In the data rows, the value 128 means zero.
Some points, each followed by its number:
124 123 140 119 132 139 120 123 90 127 151 145 131 120 122 124 99 95 135 124 153 101 127 34 124 69 82 22 112 117 89 99 94 88 136 120 135 101 90 72 87 108 113 108 124 112 101 87 141 144 110 112 104 117 94 126 123 81 106 72 117 119 95 114 113 117 108 94 117 101 119 56 112 99 82 86 124 117 101 113 97 112 88 105 109 115 122 107 75 131 120 103 122 124 115 125 119 115 111 107 120 89 134 108 123 142 138 124 138 117 127 134 125 139 125 144 125 125 121 125 142 134 133 120 158 181 122 139 127 126 118 120 116 127 150 102 124 103 96 107 97 108 101 112 99 91 110 0
153 135 151 128 112 195 150 151 146 146 155 125 134 152 172 132 121 126 79 117 106 126 146 95 116 54 109 98 129 40 77 30 123 95 127 88 101 101 94 26 116 126 110 134 132 136 110 129 127 126 149 96 139 150 135 150 143 131 122 116 131 162 116 132 130 131 147 132 122 131 141 146 126 127 139 151 140 141 145 121 132 126 130 146 127 141 126 146 126 133 115 131 134 151 120 97 103 155 151 133 128 135 138 137 147 123 148 112 119 122 125 120 125 108 132 139 115 167 136 143 129 107 121 127 114 141 127 129 99 131 101 134 131 122 133 112 143 140 116 146 151 135 110 127 142 122 110 1
129 103 107 120 115 116 131 153 144 162 106 111 140 152 151 209 112 129 143 132 178 129 144 147 139 167 143 167 144 123 255 120 199 129 127 135 104 144 197 114 82 140 143 178 132 137 145 207 137 130 174 115 120 218 156 140 151 165 168 180 219 199 148 183 170 188 138 147 171 162 161 199 152 165 163 156 136 172 174 157 166 157 136 155 139 157 144 149 175 151 150 157 154 160 126 144 114 146 149 179 197 188 137 155 140 146 168 143 132 148 141 166 190 154 159 153 151 142 179 140 141 132 154 124 134 202 127 128 125 119 132 128 123 145 141 149 133 132 123 131 128 128 151 152 156 144 127 2
119 131 172 120 138 148 154 127 106 141 135 134 155 194 155 251 157 144 153 132 139 201 139 207 109 125 117 202 172 160 130 138 160 123 144 144 160 150 121 127 122 119 106 164 142 146 133 166 160 179 198 220 199 255 255 176 169 213 214 148 175 196 232 221 255 210 209 177 239 168 255 197 209 255 230 193 211 175 217 201 202 153 178 194 143 172 207 176 152 168 191 178 183 180 255 162 202 179 174 181 173 159 183 197 145 173 255 251 219 230 188 161 246 179 241 191 160 185 199 202 218 200 247 176 143 179 159 255 146 163 172 163 166 152 161 195 175 141 176 232 183 167 187 250 207 201 196 3
106 124 138 123 140 126 116 120 109 146 134 138 131 143 128 155 123 157 136 125 142 140 153 126 141 111 170 121 75 149 143 122 134 112 142 120 110 141 134 135 193 74 130 147 213 162 133 134 143 143 169 123 131 130 106 141 151 148 124 160 119 127 133 110 109 151 154 153 152 149 138 134 146 134 132 117 138 117 139 138 145 129 142 146 132 146 140 147 125 114 124 150 76 144 151 139 143 144 138 141 126 119 143 149 129 155 153 188 197 164 155 165 161 162 184 179 144 143 153 227 148 118 156 159 255 142 153 130 168 206 125 143 140 220 174 179 147 113 149 165 178 139 159 123 166 160 174 4
149 102 127 180 133 132 134 159 154 165 138 163 161 255 155 149 139 138 184 120 181 86 156 229 116 93 133 119 137 149 161 157 123 185 112 157 102 141 144 119 164 223 136 127 114 126 143 152 139 141 148 152 163 197 196 229 198 169 173 147 215 177 158 242 199 204 181 170 235 172 181 210 165 149 209 222 224 183 212 172 166 199 206 182 234 175 163 146 134 180 142 152 172 153 121 147 168 187 166 186 186 182 178 188 128 213 165 140 164 171 167 197 210 201 190 166 218 161 213 167 174 187 147 135 223 170 136 137 172 156 141 175 129 183 177 125 155 185 157 178 179 155 143 156 154 161 170 5
144 128 141 123 175 146 119 150 170 110 129 105 131 139 121 135 109 137 88 133 139 117 140 133 128 113 138 119 127 126 125 121 110 84 126 122 152 113 174 134 111 116 80 118 90 137 111 145 170 93 131 123 102 113 126 88 116 105 119 158 124 120 113 109 96 111 106 91 100 101 126 122 132 136 119 111 111 133 147 126 120 74 120 133 105 128 74 109 141 125 108 147 126 129 142 128 124 97 123 124 63 114 98 108 92 116 109 130 91 124 123 113 125 119 127 120 127 103 88 99 99 100 120 87 99 103 123 122 103 98 130 117 102 99 121 134 120 120 114 117 96 124 83 119 95 128 119 6
80 65 102 111 133 97 93 107 110 70 102 122 112 112 112 113 91 131 146 155 147 154 118 131 255 128 140 129 129 120 139 108 124 114 132 128 133 129 135 198 104 127 142 123 131 116 139 139 89 174 141 133 133 162 131 128 125 127 129 137 129 154 120 138 143 149 133 102 108 129 127 125 135 132 137 124 141 140 135 131 125 146 145 124 136 134 112 116 126 97 128 120 136 137 130 128 110 121 131 115 134 143 140 133 109 163 137 119 131 122 134 112 122 137 133 126 115 98 111 129 117 117 134 131 143 132 100 130 124 108 127 122 107 111 106 86 106 98 113 129 137 137 139 126 113 129 150 7
146 156 144 118 143 128 180 176 122 160 143 108 140 136 115 103 157 163 104 148 150 14 104 126 115 125 95 103 78 94 93 117 76 148 113 99 144 115 156 123 122 141 91 167 136 137 126 141 161 148 141 184 147 193 153 135 175 167 117 150 152 138 122 151 128 128 132 122 134 144 136 147 156 171 152 139 128 142 148 159 150 181 136 146 140 148 126 133 136 182 150 125 149 147 139 160 119 165 129 143 114 129 115 136 117 119 116 109 115 138 127 133 130 112 128 108 113 120 105 109 120 91 123 136 122 127 144 140 170 130 141 157 221 141 152 148 135 136 164 113 160 165 131 132 115 141 131 8
146 144 183 161 180 176 158 166 255 164 177 194 131 146 161 157 175 117 142 174 75 113 115 145 119 107 148 82 96 101 121 128 133 135 130 118 110 120 105 104 118 139 216 138 139 150 149 117 141 138 166 114 137 140 150 138 118 139 155 165 150 155 147 154 120 151 136 188 150 155 139 148 168 164 138 153 157 181 155 130 157 136 134 186 137 179 179 148 135 201 159 170 168 159 176 196 205 148 133 105 180 126 148 148 162 115 113 135 152 135 130 127 134 112 141 117 107 127 120 117 140 130 133 141 164 171 137 164 167 137 179 133 136 232 128 140 156 147 163 149 181 174 172 187 164 156 149 9
90 130 99 118 93 118 139 89 54 116 117 68 100 105 91 174 141 158 165 162 118 133 121 109 148 128 148 110 127 108 140 136 117 102 145 90 106 134 93 108 130 131 110 48 124 116 104 120 52 117 132 111 118 113 127 113 108 107 122 66 125 103 96 91 120 111 125 116 85 106 108 117 111 103 102 66 113 104 106 75 105 117 75 120 117 118 98 139 106 116 79 79 122 89 113 114 111 115 110 149 111 112 125 151 131 135 120 138 88 128 129 139 116 130 125 117 136 136 127 125 121 98 110 112 113 131 75 97 120 119 119 123 92 104 120 121 97 130 97 45 83 105 112 109 129 122 108 10
149 127 156 145 141 139 131 120 162 142 92 149 122 128 167 133 114 179 87 126 113 102 129 137 132 134 111 123 141 112 104 49 177 127 88 125 118 117 103 98 125 143 134 113 124 97 131 107 113 133 89 84 110 128 131 114 122 93 93 113 120 118 103 103 86 110 132 101 122 118 123 109 114 82 81 110 104 108 119 116 125 135 106 143 142 110 127 125 91 118 115 94 111 112 134 82 125 116 112 117 109 123 103 121 84 110 107 99 102 19 120 82 97 108 94 33 74 78 89 74 123 103 109 63 91 15 29 96 80 69 99 47 113 125 112 108 114 70 104 125 67 108 133 105 85 86 110 11
147 132 146 124 136 136 132 120 118 117 144 213 115 154 233 140 167 192 113 177 130 165 161 174 145 156 134 115 136 49 161 110 128 121 136 131 113 124 115 128 168 112 96 146 128 164 194 145 161 143 138 153 207 119 141 156 179 149 155 186 159 158 234 188 195 199 152 186 232 163 220 189 167 154 244 164 172 146 175 174 154 142 255 170 209 184 160 172 141 169 220 130 151 155 144 172 178 162 137 243 173 246 155 153 169 164 170 191 225 148 129 191 158 210 156 163 146 137 160 209 181 160 144 163 176 159 157 137 151 138 155 148 137 157 131 144 169 167 160 144 126 166 168 129 151 128 182 12
50 69 72 65 48 97 87 113 98 63 82 120 114 110 86 122 113 123 121 102 116 154 124 131 114 126 98 132 126 131 135 141 144 128 166 136 129 125 123 124 97 125 136 137 125 95 117 98 133 84 119 102 114 101 97 82 105 10 100 116 104 68 114 97 94 131 104 98 102 109 87 99 106 73 101 43 104 97 89 93 49 98 93 125 97 56 110 87 93 73 99 106 96 92 119 132 85 91 92 118 112 93 84 132 115 73 116 114 84 139 112 128 115 134 142 108 140 124 89 126 136 137 111 118 131 134 128 131 82 97 138 140 83 116 115 102 62 120 145 109 47 101 104 102 108 98 131 13
87 55 101 95 115 84 82 41 110 57 100 92 57 56 97 136 129 115 129 157 111 115 129 105 112 136 127 161 146 140 142 201 122 135 176 255 197 152 192 120 143 136 135 171 121 112 130 129 122 124 124 103 119 92 105 103 95 121 112 96 76 106 107 92 96 104 110 65 102 110 79 84 102 70 84 76 91 64 92 115 117 92 78 87 37 68 69 59 87 91 38 116 78 109 99 0 99 94 93 94 103 80 0 31 111 104 108 127 99 144 103 107 118 129 61 106 97 92 111 92 71 115 78 120 98 135 57 112 115 138 94 105 112 110 105 107 115 149 64 93 101 119 129 125 124 133 98 14
135 130 148 115 120 135 149 151 123 108 131 113 168 136 143 118 66 74 116 121 99 76 125 128 101 139 129 130 150 127 116 120 98 80 133 121 106 130 111 138 94 100 141 103 125 130 148 130 122 141 128 142 104 110 120 119 105 118 83 84 110 116 126 86 127 91 114 113 102 116 100 125 116 120 84 100 113 107 126 114 143 106 112 117 127 141 128 112 128 114 110 120 89 132 116 130 119 136 116 139 134 168 100 120 179 133 152 92 102 120 145 126 117 120 128 122 130 125 108 137 115 125 139 137 139 141 140 158 124 149 117 113 144 131 136 139 123 138 128 129 105 123 118 128 140 123 169 15
130 172 150 83 134 105 121 118 137 121 113 117 146 136 161 133 154 143 117 151 132 138 146 113 160 116 97 133 129 148 128 137 74 133 155 81 114 118 94 80 115 135 145 128 97 109 167 139 123 119 134 155 109 129 135 170 141 159 143 142 143 123 148 149 140 159 118 142 109 147 121 110 149 145 138 152 128 139 139 146 117 133 136 147 129 142 119 136 116 146 169 124 133 148 117 155 150 193 138 135 122 233 143 151 140 135 150 138 172 162 160 162 150 152 172 173 172 163 210 152 148 212 144 169 160 135 128 153 125 136 186 126 157 164 194 197 127 142 131 156 139 225 107 152 128 142 138 16
143 169 156 170 118 123 133 134 144 127 127 195 160 126 124 106 125 147 117 133 98 141 111 125 103 123 119 120 94 0 109 176 138 136 116 77 79 84 112 131 62 97 104 129 95 83 125 115 118 132 34 117 95 131 81 105 115 115 120 81 108 124 109 76 100 93 94 71 108 79 107 103 113 112 131 103 125 116 114 135 110 127 123 122 121 133 114 137 111 122 130 120 132 133 109 112 78 133 96 122 125 88 143 37 106 93 58 113 79 117 66 66 92 94 90 92 72 0 63 100 103 53 105 66 93 95 77 103 115 86 123 89 100 75 97 112 79 111 80 76 124 122 152 94 104 123 126 17
129 74 147 181 146 117 126 127 121 136 138 142 143 192 203 131 135 255 171 168 208 129 159 159 131 216 137 141 133 147 122 136 146 165 123 154 131 160 121 158 125 141 147 130 99 148 184 160 192 212 213 193 153 165 167 184 192 138 206 156 143 148 208 168 187 224 157 218 171 194 163 150 189 163 133 139 158 143 173 165 191 119 150 131 163 173 147 147 135 143 147 149 147 170 148 156 181 131 158 128 148 137 134 160 167 184 145 173 120 152 168 159 151 209 163 179 225 167 156 175 183 166 153 147 166 150 186 159 173 226 144 167 150 176 183 144 195 152 141 172 156 151 166 136 135 203 163 18
124 110 125 134 17 101 106 96 88 103 70 95 131 126 136 154 135 124 138 129 83 122 124 120 85 155 95 155 128 123 122 126 142 127 102 144 101 101 117 120 151 116 89 106 117 163 68 110 106 111 112 98 104 119 134 100 111 84 117 94 119 76 113 120 120 117 124 107 125 120 124 109 105 128 111 114 97 115 112 108 115 96 109 55 110 107 94 128 129 99 140 122 112 115 91 115 122 87 145 127 126 158 115 126 145 172 145 120 146 124 126 121 122 135 133 165 158 143 147 120 138 161 127 126 114 131 157 136 133 122 141 122 132 139 142 159 137 98 100 127 125 105 124 83 122 124 127 19
143 164 143 130 139 139 151 135 129 124 138 103 157 121 186 143 115 148 141 101 42 113 140 113 161 118 135 140 105 102 110 115 131 129 132 128 112 166 131 142 117 126 125 176 184 124 153 113 95 99 101 73 107 90 137 95 117 85 130 74 85 19 34 126 117 99 117 115 108 87 82 80 117 77 87 116 121 106 79 115 111 105 97 136 115 127 142 141 126 104 128 136 122 120 147 125 97 124 125 130 112 122 130 112 137 101 121 113 94 148 134 125 92 117 111 112 122 101 111 98 80 29 80 104 97 52 120 115 75 113 118 107 37 42 111 121 100 145 126 112 115 117 129 68 121 76 120 20
97 89 118 93 87 106 120 131 122 70 120 116 138 129 108 128 120 107 102 156 128 122 199 113 112 144 109 119 144 139 131 122 140 88 151 80 70 133 119 123 153 137 126 113 153 125 136 128 179 150 116 121 123 136 140 112 119 128 135 139 143 141 108 126 125 144 114 128 126 116 124 120 141 128 126 133 107 123 92 115 129 129 131 115 119 114 113 126 140 112 113 123 122 134 139 132 78 125 140 145 132 144 137 105 107 120 82 108 156 129 120 132 115 106 134 143 141 131 126 131 141 129 165 159 139 141 169 135 102 188 140 138 153 135 146 135 120 147 142 138 163 135 126 196 123 137 110 21
104 116 116 132 88 115 102 135 161 133 130 132 58 84 103 50 137 118 90 108 124 79 149 134 76 140 144 162 111 78 78 130 107 103 108 121 114 153 142 89 119 120 136 45 128 138 106 132 131 118 143 124 111 115 110 127 97 100 112 124 61 114 115 98 113 111 118 108 131 108 113 91 117 126 115 101 127 125 106 118 78 116 105 117 125 144 115 118 114 120 140 114 128 112 139 117 118 122 105 123 182 118 136 116 130 139 118 138 135 135 144 127 121 129 127 133 144 115 141 142 117 99 129 131 145 107 117 129 129 119 138 159 116 116 140 122 125 122 155 126 124 141 121 135 133 134 145 22
142 129 142 151 166 168 162 143 110 118 157 136 108 99 123 0 168 115 141 89 113 102 46 128 103 123 100 134 91 118 71 118 24 99 67 110 114 131 128 135 98 57 104 107 120 78 99 128 102 132 113 135 112 121 128 112 107 149 128 97 88 118 118 127 119 123 122 137 122 129 137 126 128 143 130 109 123 144 85 129 119 142 102 133 138 143 124 140 120 120 139 128 127 102 117 112 153 126 120 120 127 111 116 120 132 137 94 98 131 136 126 133 121 111 134 111 112 152 123 116 132 143 130 152 106 141 131 153 155 119 128 107 125 108 134 113 126 128 111 115 120 140 134 91 93 89 95 23
142 175 160 157 155 142 196 229 172 166 123 169 93 148 123 127 137 103 153 112 92 115 122 71 135 90 115 111 130 123 108 114 110 108 116 122 188 123 122 117 137 132 130 138 130 118 169 121 134 93 131 127 149 135 123 128 150 126 155 133 125 120 132 110 137 129 161 116 127 134 134 128 160 153 136 132 132 159 158 141 162 143 143 128 135 132 165 129 150 148 155 150 135 194 142 143 156 115 139 120 109 140 143 126 121 127 131 106 122 121 128 115 108 103 94 122 133 135 113 122 116 131 141 129 131 139 121 124 126 107 122 132 138 147 126 164 131 172 146 156 118 118 112 106 127 156 67 24
152 150 139 147 129 165 178 138 157 127 160 148 139 4 145 135 21 119 164 124 143 116 97 133 120 195 89 184 123 84 116 64 113 187 206 174 138 102 123 148 175 133 255 120 121 152 162 138 133 133 198 169 158 147 141 146 145 141 153 127 121 148 158 165 168 141 134 130 146 125 154 135 144 139 156 158 163 142 174 163 151 159 177 191 198 138 245 168 177 205 155 201 152 170 178 139 162 146 176 120 142 168 109 159 104 113 128 115 102 109 96 101 101 130 80 123 129 111 102 102 109 113 129 125 121 123 120 110 128 122 122 120 152 148 137 107 117 136 134 152 179 136 114 125 133 100 112 25
153 145 153 117 94 129 133 133 136 99 123 132 220 103 126 145 102 65 154 81 126 156 51 133 74 117 58 97 87 88 123 99 140 128 92 97 98 121 112 104 108 132 122 131 119 74 131 119 30 120 110 96 123 129 126 146 116 130 109 111 101 135 127 117 100 116 118 113 77 101 112 109 124 116 125 97 101 126 108 128 109 116 125 78 77 120 72 107 94 129 108 127 136 99 123 118 107 89 138 106 131 141 101 116 102 109 118 107 111 98 79 118 115 116 127 139 145 125 121 146 151 132 141 178 142 132 149 119 132 143 146 133 126 119 133 146 119 109 111 105 139 110 118 138 62 117 126 26
145 150 167 157 143 187 123 186 140 199 138 146 147 139 130 135 89 109 129 153 131 103 152 132 122 182 107 133 123 100 135 88 96 117 124 131 129 148 160 122 151 124 184 155 152 101 177 144 136 126 123 145 116 125 147 125 162 167 148 145 121 153 142 121 143 139 145 132 140 122 135 153 143 133 131 164 174 152 146 145 148 178 152 151 133 155 164 154 219 145 191 171 182 141 155 148 143 144 158 125 115 103 152 141 157 132 99 132 134 116 107 94 127 113 125 100 116 124 127 85 149 116 136 116 127 147 138 114 122 129 153 149 132 141 158 125 186 119 177 161 116 146 117 134 115 148 142 27
92 119 133 111 106 82 135 80 65 93 117 131 140 122 111 134 151 119 106 158 158 97 134 140 148 146 167 126 120 181 171 109 136 100 110 114 118 134 169 156 167 36 135 122 126 112 114 175 140 120 106 114 143 110 111 119 118 134 126 81 122 120 125 120 141 133 152 133 135 148 141 138 126 126 128 130 128 142 121 102 127 110 103 103 152 97 113 128 124 110 125 104 123 118 114 131 113 123 117 127 154 120 145 146 130 135 123 169 111 118 102 137 126 158 126 97 107 135 126 131 83 106 96 149 150 122 106 114 136 108 112 111 138 93 109 128 139 103 123 136 126 127 94 132 139 112 109 28
114 141 121 138 128 72 126 123 121 154 123 143 143 107 156 147 132 122 122 136 139 114 106 120 157 130 94 90 94 123 69 93 144 107 151 34 84 128 116 119 81 130 109 125 112 128 77 71 115 108 62 116 101 105 68 103 18 96 112 117 106 119 104 91 101 67 90 106 111 107 86 101 106 132 115 113 104 111 95 61 120 130 92 136 123 90 118 102 108 72 101 149 104 109 124 91 127 100 113 89 112 123 111 65 95 132 120 87 136 126 162 143 124 146 132 127 113 129 133 94 105 121 133 115 112 148 134 117 183 131 119 133 123 126 136 157 223 135 130 143 123 128 79 106 107 126 102 29
148 126 113 124 137 134 111 140 117 152 130 132 142 127 122 153 107 145 125 110 131 123 174 92 103 93 124 118 138 159 137 149 139 93 137 129 142 123 125 149 140 183 119 164 140 142 149 148 128 196 111 102 129 110 55 94 109 123 124 124 120 99 121 126 120 107 112 108 95 116 133 103 71 104 121 112 107 113 120 115 134 117 112 114 108 118 116 111 113 127 116 111 119 93 99 111 126 119 123 107 93 115 135 115 128 120 106 116 118 83 114 110 73 120 107 117 107 128 123 124 85 112 60 113 107 124 116 102 83 105 91 137 120 95 142 140 125 108 112 126 118 120 127 121 69 73 110 30
116 106 84 123 130 112 138 116 124 139 152 148 124 138 191 98 139 179 142 121 143 158 127 197 172 141 94 151 138 128 145 151 113 190 151 119 161 177 255 116 134 137 151 138 222 233 150 142 212 149 149 151 170 176 182 144 186 167 157 152 162 164 165 174 150 139 192 169 161 159 160 161 166 139 182 146 185 150 179 173 133 141 135 156 142 147 168 150 153 133 200 150 131 127 128 204 149 188 174 140 140 155 161 140 183 182 144 140 160 183 128 150 149 125 156 145 128 155 134 146 158 169 161 162 128 152 211 149 144 147 188 170 166 159 170 166 240 157 200 167 144 164 250 173 152 142 141 31
New points follow, each followed by the numbers of its five nearest points above by angle, seen from the average point of the numbered points, nearest first.
142 139 121 139 120 117 125 86 128 136 149 116 119 82 133 41 138 131 125 120 120 125 130 137 143 115 132 130 123 141 110 136 127 122 139 103 134 143 126 124 168 138 139 109 127 153 110 114 149 119 130 125 120 134 103 127 128 144 119 125 90 119 110 123 110 126 127 131 111 121 103 122 118 120 124 108 127 122 93 135 103 108 126 94 124 122 116 140 140 124 116 98 159 122 143 127 127 128 101 118 133 138 127 118 106 125 121 115 141 118 123 123 126 128 133 131 126 127 142 141 138 148 141 131 146 146 156 123 167 126 127 126 153 150 129 151 150 123 133 131 128 131 126 139 129 130 134 22 23 29 14 19
138 155 134 127 123 111 136 95 140 161 140 218 155 136 148 116 152 133 124 134 124 125 165 112 119 169 135 169 125 146 148 126 154 168 195 127 117 134 155 140 135 142 144 104 133 145 129 163 120 171 156 133 177 156 124 145 159 224 144 163 133 146 133 136 132 153 144 135 117 179 123 144 163 146 133 141 149 144 145 119 138 144 154 116 133 133 136 127 155 132 132 135 157 92 126 140 137 143 157 167 141 167 150 169 182 138 188 168 248 199 169 137 180 179 162 135 175 171 149 137 148 142 149 192 184 154 142 166 176 179 177 128 213 156 149 146 146 155 145 176 124 128 119 157 255 181 165 3 4 18 5 12
122 96 105 123 102 119 93 111 120 149 94 145 131 120 127 145 144 123 82 141 113 138 150 182 216 167 253 173 124 155 171 168 149 112 169 121 255 151 153 135 163 134 201 144 131 161 139 145 144 117 139 148 130 134 107 151 153 147 172 148 135 148 133 165 166 134 137 143 146 164 160 162 135 148 154 141 135 126 146 137 166 155 141 126 176 141 125 141 130 106 137 153 143 142 118 143 129 140 143 139 149 137 124 148 144 139 156 145 124 139 130 119 154 134 116 112 132 134 135 131 160 129 134 148 117 136 131 107 118 121 121 136 100 120 137 110 127 124 133 142 119 133 112 124 153 131 144 2 7 31 3 28
152 118 105 128 120 122 123 130 123 147 161 116 134 115 150 101 104 119 108 116 118 106 77 152 133 155 122 130 132 157 149 115 124 150 155 128 142 149 179 130 128 166 134 126 129 129 107 104 65 108 115 130 139 133 116 112 139 142 140 105 124 115 125 117 107 117 105 144 112 120 115 133 128 123 120 125 83 132 95 109 109 112 108 119 124 120 110 116 80 105 107 126 109 131 133 127 128 128 141 93 94 110 122 113 116 128 143 125 102 139 68 46 132 131 163 149 153 145 141 135 139 143 123 133 146 165 158 156 142 169 164 165 147 154 161 109 143 113 147 169 139 135 169 168 139 144 164 26 14 13 29 19
133 119 106 160 146 150 120 136 118 121 130 129 126 125 132 115 148 158 18 132 110 119 114 108 129 116 120 126 89 127 116 108 98 102 84 126 109 129 124 121 134 125 135 150 117 136 122 159 119 89 130 102 113 132 79 125 106 116 104 104 124 121 126 120 120 112 106 111 119 122 119 105 119 91 126 115 114 121 129 130 107 142 134 129 141 145 170 120 109 127 129 132 147 139 0 129 116 134 121 126 90 111 118 114 79 118 95 101 131 71 85 117 124 104 132 104 105 87 107 79 91 97 48 106 80 73 112 100 85 138 107 101 107 103 99 103 92 91 138 110 49 0 123 102 86 120 122 11 17 30 6 20
112 115 93 61 120 107 119 135 106 94 109 121 119 132 66 144 138 128 119 39 135 123 126 143 134 103 219 146 123 157 142 161 148 89 108 130 133 152 112 81 88 41 113 77 82 126 127 118 122 108 113 126 113 67 126 88 123 122 111 127 115 107 116 101 92 125 124 142 126 121 91 107 107 123 104 119 101 111 128 132 101 120 105 125 132 101 108 106 125 109 94 116 93 126 135 120 98 121 122 92 152 98 165 115 151 125 119 127 79 112 141 139 150 132 138 131 121 121 140 132 148 113 143 144 80 139 128 121 99 126 128 102 132 119 125 122 137 129 94 98 124 122 116 142 119 111 99 13 10 28 14 22
175 174 151 191 160 140 152 172 143 129 161 196 158 131 130 145 135 136 129 81 143 121 149 122 126 122 116 135 132 127 155 122 133 133 125 126 151 121 151 154 139 181 133 131 93 185 163 142 119 170 139 142 111 154 151 176 130 131 133 153 150 125 122 138 150 132 148 147 167 139 147 151 184 150 150 146 144 158 158 143 173 149 166 175 204 162 217 169 248 148 139 195 158 162 155 139 175 135 154 161 135 132 136 125 135 119 118 128 127 118 88 143 92 107 127 142 124 100 143 134 126 133 110 134 144 127 113 140 142 150 135 126 138 129 161 155 103 159 154 141 138 132 133 171 159 140 141 25 9 5 27 24
149 117 179 123 130 146 149 103 132 143 132 124 120 132 69 146 92 103 117 124 127 94 136 36 78 59 116 93 106 127 115 126 99 98 114 129 120 104 74 97 85 91 98 101 116 98 10 125 128 104 151 137 134 109 124 101 120 122 132 103 116 140 131 115 120 120 118 135 144 120 100 129 112 109 118 112 131 117 126 124 134 113 124 94 116 137 116 139 137 116 106 122 123 105 131 102 155 136 118 120 103 117 127 143 108 121 122 128 84 139 130 120 108 118 130 116 91 133 134 131 120 122 134 123 118 134 104 83 164 131 109 129 102 135 98 80 99 122 136 121 90 135 128 134 114 72 117 0 10 23 6 17
133 124 123 133 163 117 141 142 141 133 37 143 136 128 114 152 152 153 255 111 120 126 112 127 114 106 166 131 130 159 104 133 111 176 167 173 174 121 121 129 166 109 103 120 115 127 115 142 102 146 145 127 149 133 130 122 125 105 138 159 128 134 119 135 121 149 128 148 136 139 134 121 117 128 139 132 137 131 132 128 123 136 126 143 112 85 121 140 153 127 125 124 118 122 127 118 116 116 181 139 117 138 109 142 122 151 120 150 134 151 121 115 139 159 139 142 136 125 120 153 124 196 150 151 159 142 134 117 148 182 130 160 131 146 121 134 140 137 126 139 142 99 136 144 162 197 130 4 18 5 3 14
122 126 121 128 167 156 124 155 146 151 134 159 182 146 140 147 127 122 185 167 126 184 138 124 132 149 91 129 165 121 129 138 156 133 137 145 149 133 194 167 141 183 141 151 145 174 151 169 201 166 178 196 162 163 255 182 181 161 154 255 225 185 193 218 145 196 200 152 157 189 207 222 189 162 195 237 176 160 174 201 172 160 167 165 170 137 135 187 174 240 126 168 184 249 171 162 155 185 177 155 164 155 227 255 225 255 218 255 184 177 188 224 255 216 219 173 188 170 183 155 140 174 140 203 139 148 162 203 160 182 182 255 183 149 146 144 155 190 139 200 143 216 221 182 177 178 167 3 5 18 31 12
216 219 168 194 155 151 150 180 190 168 155 125 134 163 163 157 98 109 122 103 111 177 150 122 121 141 127 108 151 145 149 134 111 135 123 105 118 112 123 79 153 213 131 145 240 136 124 110 151 119 180 123 144 161 154 154 150 154 163 142 126 160 154 149 133 167 114 154 128 137 122 162 176 137 128 133 156 201 138 155 176 141 165 162 168 200 166 148 146 160 168 223 143 152 182 164 134 199 149 216 149 136 112 134 150 144 121 103 129 130 128 110 129 121 122 102 102 116 136 122 120 114 136 163 114 112 173 156 133 133 158 143 135 128 134 142 121 142 133 112 143 145 146 142 152 140 255 9 27 5 3 12
103 154 130 139 197 131 133 131 81 131 149 136 97 125 112 141 130 132 119 116 39 94 45 105 113 70 105 118 81 132 107 155 81 111 137 125 128 15 122 99 131 97 130 96 130 113 98 112 88 105 132 127 131 97 116 103 92 103 81 109 107 130 121 113 93 113 116 110 131 99 96 102 133 111 129 100 109 114 126 124 123 124 107 129 140 130 109 133 145 145 122 122 173 139 103 135 97 77 110 87 102 106 131 81 109 75 127 90 117 108 97 115 69 100 105 109 136 108 77 103 83 75 103 93 113 77 97 101 125 106 131 116 125 108 127 123 103 100 121 123 132 133 93 121 125 74 107 17 6 20 11 0
118 144 132 119 127 167 121 126 124 127 111 92 142 140 84 130 143 121 116 121 101 30 128 135 2 115 129 125 84 102 133 120 129 118 130 118 166 121 125 117 137 147 123 133 158 112 57 134 113 102 122 113 145 134 67 120 127 83 91 122 97 104 117 113 116 115 110 113 121 93 105 119 120 109 88 131 110 87 119 87 122 81 105 115 112 121 122 94 110 131 109 71 121 133 120 108 105 138 134 86 133 157 147 78 123 102 120 135 136 137 114 98 130 120 123 76 124 104 100 60 121 110 119 124 107 117 146 111 136 98 149 121 97 115 116 129 82 145 135 126 118 117 124 102 108 148 116 13 14 17 6 22
132 149 106 158 110 178 162 153 157 157 208 150 167 104 125 137 169 129 188 148 140 116 149 116 120 159 140 126 142 156 124 183 167 129 205 95 111 130 120 133 166 127 119 137 167 133 178 140 152 134 137 175 154 165 125 145 144 163 193 138 148 149 166 127 218 147 161 179 130 136 173 166 176 185 154 157 168 180 143 156 158 157 169 147 134 140 136 169 161 159 168 174 133 130 145 202 119 161 193 134 167 168 183 153 255 204 181 202 173 182 158 151 146 148 161 159 151 224 198 193 255 172 157 196 161 147 150 134 163 166 176 212 132 149 173 154 137 161 132 151 138 181 148 139 170 158 163 3 18 5 12 31
173 114 133 141 130 122 148 131 100 118 147 112 115 154 157 118 112 114 96 114 103 105 138 129 80 110 157 130 109 145 88 112 53 116 124 110 0 56 109 86 133 111 119 93 109 101 100 125 127 118 117 106 103 109 102 117 129 131 128 101 105 115 122 119 124 126 103 141 99 129 112 123 83 119 84 131 108 86 110 120 150 124 123 118 106 109 136 76 121 138 112 134 124 122 120 97 73 109 107 126 121 127 103 120 118 133 122 121 128 127 124 170 142 128 103 113 117 92 112 64 111 152 134 138 134 143 109 116 126 139 105 160 106 119 137 143 117 117 131 127 124 115 99 93 95 97 100 0 29 15 23 10
135 107 111 145 111 127 133 149 127 65 110 156 122 119 127 177 162 92 115 128 222 227 126 160 130 141 128 199 170 135 131 170 255 182 135 200 168 147 142 125 139 155 145 164 132 194 145 117 166 255 205 205 197 144 143 186 138 162 152 200 157 182 220 199 152 202 246 178 204 185 193 153 171 155 154 171 166 178 155 139 154 162 124 142 138 156 164 134 163 133 170 156 157 167 181 187 138 134 145 233 154 168 149 184 157 146 255 127 169 150 161 177 167 125 164 164 163 145 156 128 131 144 120 121 142 139 143 184 166 141 164 145 175 155 134 204 130 107 228 130 154 159 197 150 157 139 178 3 18 31 12 2
